Each named move below is a turn or a mirror, shown by a few rows before and after it. Which moves, in which order, take the first row of each later pair to the second? The first pair is answered.
C (before |-> after):
[-28 -23   1  -2  25 -27  20   8] |-> [ 33  -8  -7 -17  -5 -25  22  15]
[ -3  -1   4  -7 -14   1   7   8] |-> [-11  -5   4  -6 -11   3   8   7]
[19  1 -1  3 10 -2 -8 -9] |-> [  1  -5   0   9  20  -1  -7 -13]
[ 14  -8   2  33  10   0 -11 -27] |-> [ 23  -5  -1  29   9   2 -10 -23]
L (before |-> after):
[40 -1  3  2  0 -9  2 -3] |-> [33 -3 15 10 -4  8 -3  7]
[ 39   2  30  21 -19   6  -3  -6] |-> [ 22   1  42  18 -31   4   8  -9]
[ 19  -3   8  17  14 -22   3 -23] |-> [ 18  -1  18  26  16  -4  -7 -13]
Y (before |-> after):
[ -2   0  13  17  11  13 -28  -7] |-> [ 27   5  -8   3   6 -11 -18 -19]
[-16  -3   8  29  35  35 -24  -5] |-> [ 40   7 -27   0  30 -14  -5 -24]
[ 21  -4  16  29  -5  11 -20  -4] |-> [ 34  -2   8  24  -6   0 -14 -11]
[ 13   2   7   6   7   5  -8 -18] |-> [  9   2  10   7   8  10  -8 -19]
B (before |-> after):
[ -8 -12  29  -1  -9  -7  25  24] |-> [-27  -5  23  23  15  19  -1   6]
[-6  9  4  5  0  8 -6 -5] |-> [  0   8   6  -9 -11   1   4   5]
[-16  -3  -1   4  12  -1  -2   4] |-> [-13   0  -5  -9   5  -6   4  10]
[ -3 -20   7  26  56  16 -20  14] |-> [  4   0 -22 -33  14  25  -4  51]

Between the rows of a pair lie 2 to 3 moves.
[ 25  -7  -4 -14  -8 -25   3  -3] |-> [-21  -5   6 -20 -18 -11   6  11] : Y, B, L
[ 13   4   1   7  11  -2 -14   5] |-> [ -1   2  -3 -13   2  -8  -1  20] : B, C, B
[ 19  24 -14 -21 -16  20 -16  12] |-> [-19 -20  33  14   6 -16  13   3] : Y, B, C
[  1   0 -17  13  30  27 -19  -8] |-> [ 16  -2  -4 -19 -13  25   6  33] : B, L, L
[ 29  21 -20   5  -9  -5 -18  -7] |-> [-42   0  12  13  -4  -3   1  16] : Y, B, C
[  5  14 -23 -11  -9  -2 -14 -17] |-> [-17  -2  -8 -14  -6 -21   6  -7] : C, B, C
[ 27 -20  13   3  16 -12  14  31] |-> [ 33  -1 -16 -19   8 -28  14   1] : B, L, Y
[ -4  -9  23  15 -26   7   3   9] |-> [ 29   2   0   2 -29  -5  -1  -1] : B, C, Y
[ 20   3 -18 -15  12 -10   7   0] |-> [-22  -5 -11  -8  22   2   6   5] : C, B, Y
[-10 -12  11 -21   0 -15  18   0] |-> [ 28 -10   1  -9  12   3  -2  10] : C, L, L
[-14  20 -34 -26   7 -22  -2 -37] |-> [ -5  16 -28  -7  16 -26  -7 -49] : C, B, B
[ -4 -13  18  14   9   6   6  12] |-> [-23  -1   3   6   8  17  -3   4] : L, B
[-16  17  -9  19  -5  20 -24 -24] |-> [ 21  15   5   4 -38  -9   6 -17] : L, C, B
[ -5  14 -19 -18  -4   6 -11 -12] |-> [ 10 -10  -5  -1  18 -18   2 -14] : B, C, L
[  9 -10 -24  -5  21 -46  19 -18] |-> [-27   0 -32 -33   6  -9  17  19] : Y, B, L
[-10 -11  31  19  17  11 -17   7] |-> [ -5 -14   9   6  29 -28  -1 -15] : Y, C
[ 57  15  11   6 -15  22  -7  12] |-> [ 30  14  25  -9 -50   7  15   6] : L, Y, L
[-27   2  36   6  -9 -21   8 -20] |-> [ -3  27 -10 -25 -15 -22   0 -26] : B, Y
[-20  -2   6   2  17  11   0   9] |-> [-22   2   4 -11   7  -2  11  10] : L, B
[  1  24 -29 -20  -8   9 -12 -15] |-> [-32  -6  14   1 -11 -19  17 -17] : B, Y, L
[ 39  -5   9   7 -11 -22  14 -16] |-> [ 32  17 -13 -16 -23  19  -4   9] : B, B, L
[-14 -21   2  10  21  17  -2  24] |-> [ 11 -13 -20   9  33  -2  -3   0] : Y, B
[ 33  -5   3 -19 -42 -24  20   4] |-> [ 40  -8  19   3 -37  15   0  27] : L, L, L
[ 44   6  21  38  -6  -6 -18 -38] |-> [ 16  28 -41 -11   5 -14 -18 -43] : B, C, Y
[ -9  15  11   4 -17 -10   5 -37] |-> [-11  23  -2 -21 -29   9   6  -4] : L, Y, B
[-19   5  -3 -17 -22  -7  19  -1] |-> [  8  -3 -30  -5  23  -7  -1  -9] : L, C, L
[-31   6  25 -13 -24  -2   5  13] |-> [ 31  15   2  -9 -14 -26  -5 -21] : L, B, C
[ 22  -1  -7 -22  -5  18  -8 -10] |-> [ 13 -16  26  -7 -16   5   7 -14] : L, L, B
[ 26   7  -8  14  22   5 -21  -5] |-> [-24   2   6  10  15  22 -11  17] : B, L, C
[ 26  18 -12 -17 -14  -6   2  -3] |-> [ 11  12 -15 -17  -2 -22   7 -14] : C, Y, C
[-43   9 -15 -15 -22   0   5   3] |-> [-36   6 -11 -18 -26  -9  11   6] : B, B, B
[  3  24  -3   6 -11 -11  -8  -4] |-> [-18  15   9   9 -11 -11   2   2] : Y, B, C
[ 40  -3 -17 -13  13  16  -9  49] |-> [  9 -10 -32 -32  27 -39  21  17] : C, L, Y
[-22 -11  15   5  16  -1   0   3] |-> [-14 -12  16  -7   2 -10  11  12] : B, B
[-33 -19  -5 -15  -5   1   8   2] |-> [ -6 -26 -13   4  20 -13  -3 -20] : Y, B, L
[-25  -5  -5 -13  -7 -26  19  12] |-> [-26 -12  19  13  -1  -8   8  17] : C, Y, B
[ 33   5 -30 -11   8 -21  -1  -2] |-> [ -1   9 -19 -23 -15  14   3  36] : B, Y, B
[ -3 -13  -7  10   2  25 -11  27] |-> [-17 -20   1  -4 -11 -22  22   7] : L, B, L
[ 26  -6  -1 -17 -10  -8   2 -21] |-> [ -7  -7   8 -22 -15 -13   8 -26] : Y, L, Y
[ -2  -8  -8 -19  11  -9  12  27] |-> [  5 -13  15  12  15   9  -5  26] : B, C, Y
[ 15 -10 -16 -22  13  -7  11  19] |-> [ 15  -2 -21  -3  28  12 -11   6] : B, C, B
[ -1  12 -34 -13  19  15 -16   1] |-> [-28  -5 -18  -4  32  -6   3  -1] : B, C, B
[-14 -23  16   9  29  22   4   7] |-> [ 13  -6 -13 -35   4   7  16  17] : B, Y
[ -3   0  11 -10 -24 -19  16  -2] |-> [-24  -6  19  13  -3  15  -4  10] : L, Y
[ 11 -23  14  15  16  -8   0  18] |-> [ 24   1 -23 -15   7 -18  -2   5] : L, B, Y
[-21 -15  -3  11  10  -8   5   6] |-> [ 17   4 -30  -2   0  -5  -4   2] : Y, B, C
[-24   2 -33 -13 -15  37   0  13] |-> [-15 -34  21  24  -4  13  20  21] : B, L, Y
[ 15   6  10   0 -20 -14  20   3] |-> [ -8   2  25  16 -11  14   3  13] : L, Y
[ 11   1  -1 -30 -18  13  13  16] |-> [  5  11  -7  -6   1  36 -16  -2] : B, B, C
[ 10   4  14  -7 -27  -7  14   5] |-> [ -7  -7  -6   0  14 -26  11 -15] : L, C, L
[ -2 -16  25  -9  -6  -9  13   0] |-> [-24  -6  11  -8   6  21  -5   4] : L, Y, B
[-43 -22  35  11 -10   9   7 -11] |-> [ -6   6 -19 -45 -34 -13  15 -17] : B, L, C
[ 28  23 -39  -8  -2  21 -28 -10] |-> [ 36   1 -12  31  18   2 -27 -33] : B, B
[ 16  -1  17   3 -23   1  10   9] |-> [-31   3  -7 -13  -7  -5  12  -4] : C, B, L
[ 65  -2  -2  18  16  10 -11  19] |-> [-15 -13  -4  34  53  21 -21   5] : B, C
[ 39   3  25  17 -23  -8  -7 -17] |-> [ 25  25   2  -5 -34   1 -13 -30] : B, L, Y
[ 27   0 -29 -23  -8  21  -4  36] |-> [ 20  -9 -37  -7  31  13 -11  27] : C, Y, L
[  5  17 -33   2  17  -4 -32  -1] |-> [ 37   6 -16  -1   0 -33  -9   2] : L, Y, B
[  6  -7  25  -7 -29   9  16  26] |-> [-12  -9  27  -4 -23  17  12  28] : Y, L, Y
[ 34  23 -31 -16  -1  19 -16  17] |-> [48 -5 23 20 -3  3 -2 21] : B, L
[ 15  22  18  18 -42 -11   4 -24] |-> [ 22  17  -5  18  -3 -30   1 -39] : C, Y, L
[ 17 -16  13 -10   3 -18   7  -5] |-> [ 18   6  -7 -18   1  12 -16  -2] : C, B, C
[ 13 -10  12   5  -6 -45  17 -24] |-> [ 31   1  12  -4 -25 -34  14 -16] : Y, L, C
[  9  14 -21 -18   8  26 -12  27] |-> [-13  -5  15  10  17  29 -12  31] : B, Y, B
